A single turn carries every row of the set below to another of its rows. Some are shown first; where does it send the rows asked next?
Daraf: [-10  -1   7  17  -8  -3 -29  15 -28  36 -51 -22  27  10 -10  -7  -1  -4
  20 -18   1  22 -19   9  12]
bezib: [ 18  -2 -15  -6  10  13 -11   6  -5 -32 -31  19  -1  -3  16  14  -4  -7
 -16  -5 -12  -3 -30   5  20]
rof: [  4  -8  -4  29  -5  20 -13   0  -9   7 -48   1  22 -11  20 -26   0 -14
   6 -40   1  15  18 -19   3]
Gotor: [ -9  -2  -6 -25 -18  15 -23  -9  -1 -11 -38  13  22  10  -3 -14   2 -11
  -6 -25  11   3  17 -21 -44]
dav: [-13  -2  19 -10  -1 -16  -8 -17   9  -1  29 -14 -17  15  16  26   4  -8
   3 -20   5  23 -29  -9   9]
meke: [-30  29 -20 -10 -25   3 -20 -15  13  -6 -32  -4  -1  30 -19  -3 -20  -5
  27  -1  12  33  -1 -10 -11]
doro: [  7 -14  28 -15   2  -8 -26 -17  -4  -2  25   4 -22  -7 -10  -2   1   4
   0 -21  -1  -8   5 -24  25]
zik: [ -2  24 -11  -7 -34  -5 -26  -2   0  -3 -30  20   9  34 -13 -16   4  11
  16   5   0   2 -12  -7 -44]
kup: [  7  -9  24 -36 -11  -5 -14   1  -5   5  -1  19  -6   8   5  15  20 -17
 -35  -7   7  -2 -14   3  16]
Tatir: [ 11  14   5  -4  10 -33 -17  22 -36   0 -10 -14 -12  -8  -3   9 -18 -22
  20   6  19  -8 -15  11 -14]
Tasin: [ 15   7   5  -7 -16 -33   6 -17  -7   8  26   6 -16   4  -5   2   6 -28
 -13   1   8  -7   3   0 -16]
num: [  5  11  22   6  11 -19   7  30 -12  -1 -13   7   1  22 -36   1  19 -34
  22   8   9  13 -11   9 -11]
veme: [  6 -13  19  28  -7   2  14   6 -12  -2 -45  21   2  12   4  21  -5  37
   8   0  -3 -12  10 -21 -26]
pomiv: [ -2   7  -2  30 -17   8 -29  -2   9  20  -4 -25  40  15  31 -15 -23  10
   6  -1  30   0   9  10   8]
lom: [-29   4  13 -19 -18  21 -45 -10  21  -6 -20  -2  22  18  11 -23  -8  22
  -5  -9  25  -3  12 -18 -11]
sev: [ -7  20  17  12  -3  -2   7   9  17   4  25 -15  16  30 -26  -8  -5   0
  17  11  -7  23   6  26  23]
Soze: [  1  24  -5  -2 -11  -3  -8   2  -8   7  -4 -17   2  -6  -5 -17 -25   9
  -8   4 -27   9   0  35  38]
fepi: [-10 -16  21  15 -10  18  24  -1   0   1 -32  -1  18   7  23  27 -20  27
  -7 -18   4   8  34 -11 -18]
luvi: [-31  -9  34  20  28   9   8   0  22 -10  -2 -20  10   6  -5 -16  17 -17
   2 -18   5  20  -1 -10  18]
lala: [-19  -9  13  23  -4  -7  20 -10 -15  18 -41 -20  11  14 -24  30 -26  26
   8   6  -2   6  13  -1  -6]
tesag: [ 10 -10  49  -3  13  13 -12  30   5 -12  23   8  22  15  10  -9  17   5
  12 -23   7   1  12  -4 -10]
bikar: [-42   2  10 -12 -11   2 -38 -17   2  10 -23 -28  17  19 -21 -14  -7  20
  21 -22  -1  18 -10 -14 -18]
tanad: [  0   5  12   8 -18   3  15  17 -11   5 -46  14  -1  25  -4  43 -26  24
  16  14  13  11  16  -2  -2]
nogun: [ -1  20  15  -5 -24 -18   5  -9   2   9   6  13 -34   7  -4  -9  16  -8
  -2 -11 -25  26 -13  -1  22]
sof: [-29   4  13  14  18 -11  -1  -1   1  -5 -16 -33  -3 -16  39  -6   0 -17
 -14 -16   9   9 -26   5   2]
kerak: [ 20   8  18  -1   1   2 -21  18 -15 -13  18  -1  -3 -18  34 -16 -18  18
  15 -30 -13  -4  12  -1  -6]
pov: [ 19   8 -33  31 -10   8 -22  -5  -6  -2 -32   3  14  11  -7   2 -32 -14
  31   0  21   9   9  -9  18]
Siteg: [ 25   2  -2  22 -18   6 -30  24 -14   9 -25  10  33  26  32   5   4  11
  22 -14  10   5 -25   3 -22]
kon: [-29   0  41  24 -13   1  10   7   0  21 -38 -11   4  10  12   8 -14  43
  -1   6  11   2  22  -5   2]
Vukuz: [ 25  -8   2   4  12  19   6   9  14 -33  -4  32  17  20 -17   3  11 -21
  -5   4   1  -4   6  -2   7]

rof moves to Daraf
sev moves to Vukuz
sof moves to Tatir
Now find these:
tanad moves to fepi
bikar moves to zik
dav moves to Tasin

